Rotation paths and how fast each direction turns (degrees per step)
Each turn is a multiple of 5 degrees from 10 to 175, or 0.
Each row of a path follows its step; steps can be skipped.
Rotation 1:
step 0: [-15  11 -25  10  15 -19   0 -17 -16   0  25  -5  10 -11 -18  -1  15   5
   2   9  -3 -15  13  -8 -11  -1  -6  -3   4   9  23]
step 1: [  6   7 -17  -6   2  -3 -19  19 -19   2  -6  -7  38 -14  -1 -16  22  14
  -2 -19  -5 -14  -7  -6  -4   0   6  -2  10  -7 -10]
step 2: [ -6  -5  -4 -13  26  -2  21  22  -2  15  -3   1  -9   0   9  -4  10   2
  14 -30   0   8   9 -17   4 -17  -2  -9  20  12 -12]
step 3: [ -8  16 -26   4  12   4  15   7  18  -8  16   9  22   5 -11  23  -2 -21
  15  10  11  11   4  -3   1  -4   2  -4  19   9  -7]
step 4: [-13   1 -17  14  11  -5 -12  -4   0 -16  20   5  16  -7 -20 -20   4   3
  20  -6 -18  18 -17 -19  12   8   0  10  -9  -6   6]
step 5: [ 27   6 -19 -15  -4 -20   8  23  -6 -29  -4  -7   2  -3   1  -7  -3  21
   3 -18  -3  12 -10 -13  -6 -11  -6   6 -10   0 -15]
step 6: [ -1   5 -12   8  13  11  23  -9   3 -22 -23 -22 -14  -9   1   7  -2 -18
  18 -15  -3  -4  -3  -7  -7 -11 -16   3  13  21 -10]
step 7: [-15  12   0  -3   5  -6  -2 -14  -5 -30   5  -8  34  -3  -2   0 -10 -30
   1  -1   0   4  13  -4  13  -9 -20 -12   0  -6  14]
step 8: [-15  13  -8   2  14 -36 -14 -12 -12  -9  21 -15   2 -22  17  -3  13  13
  -4 -15   4   6 -14  -9  -6   6  -7  -6 -10  -8   2]
step 9: [ 15  -4 -31  -6  -4 -17   5   2  -7   8  -1 -11   8 -22   8  10   4  11
   0 -18 -12 -24  -2  15   6 -24  -6  -4  15   7 -16]
[  0  -1   0   8   1   3  -3   2  -2  -3  -1  -5   2  -1   7   3   5  -5
  -1   3   0   0 -11   4  -1   6   8   0   2   6  -4]	145
[ 5  3  6  1  3 -9  8  4 -2  0  6 -5 -3  9 -2  0  1  2 -4  1  2  4 -3 -1
 -4 -1  1 -8  0  2  4]	130
[ 2  3  1  0 -3  1 -5  6 -5 -3 -3  0 -4 -1 -6  1 -2  1  5  9 -8  0  2 -3
 -5 -2 -1  1 -8  9  1]	60
[-2 -7 -6  3  0  6  1  6  2 -1  1  6  2 10 -3  3 -2  0  3 -5  1  3 -3 -9
 -7  0  1  2 -2 -2 -1]	35
Rotation 2:
step 0: [ 16  -1 -11   2   2  19   8 -19  16   3  -9 -11   1   9  -1   0   2  13
   6 -14 -10  31  10   8  -4 -16  14   8  -6  -6   8]
step 1: [  7  17  -3 -14  -6   5  10 -15  -8  10  -4  -7   4  -7  -3 -13  -1  19
 -24  -2  -7   1   9 -14   0 -19  15  -5 -16  -6  17]
step 2: [  0   7   1  -7 -19   2   8  -6   4   3   1  -1  -3  -8  13  19 -12   8
  -4 -16 -33   4   7  12   4 -14  19  -5   6 -11   8]
step 3: [-10  12  -5   9   6  -9  10  -7  11   9  16  -4 -17  -8   8   8 -11  16
 -23 -23   6  12   3   1  12 -16  -3   2 -14  -5   4]
step 4: [ -6   4  -9   8   4 -13   4 -19 -13  13   6   2 -12   4   7  -5   7   6
  11 -18 -16  20 -13  11  -6 -19  23   8  -6  -5   5]
step 5: [  6  17   0   4  -7 -17   1   1  -4   7   5  -9  -7 -25  10 -21   6  -4
 -15 -16   9   7   0  -5  -1  -7  21  -2   5 -20  15]
step 6: [ 17  16   3   5  -2  -5  14  13  13  12 -10   0 -16   7  23  -7   1   8
   4 -25 -13   6  -6  15 -11  -5  11 -13   8  -5  -2]
step 7: [ 19  16  -2   4   5  -6 -12   1   4  23  15 -15 -13  23   5  -6 -12   1
 -21 -17   4  11  -5  -6   0   2  10   0 -11  -7   9]
step 8: [ 21  19 -10   1  -6  -6  -2   6  -5  -4   5   7  13  15   9  -1   9  -3
   5 -12  -9   8 -12  16  11  -7  26  -2 -19  -2  15]
step 9: [ 17   9  -9 -14 -20 -17  -7  -3   3  -5  -7 -11  -5  -4  10   6   7  -2
  -8 -29   7  13   5 -19  15   4   3 -10 -14  -9   5]
[ 1  2 -3  2  3  2 -1 -6  1  5  6 -3  9  2 -3  0  5 -2  4 -2  6  4 -6  2
  8 -6 -1  8  0  3 -5]	90
[-3 -3  0  2  3 -3  6  3 -9 -5  3 -3 -4 -4  2 -4  4  0  7 -3  5 10  2 -2
 -3  0 -5  1  6 -1  1]	60
[ 2  2  4 -1  0 -3  5  2 -3 -2 -3  6 -3  3  3 -6  5  2  1  1 -9 -3 -5 -4
  5 -7 -5  1 -3  7 -4]	155
[  2   1   2   0  -1  -4   0  -1   0   3   6  -3  -3  -5  -1  -5  -1   1
 -11   2   9  -3   3 -11   6   0  -5   0  -3   1   2]	175
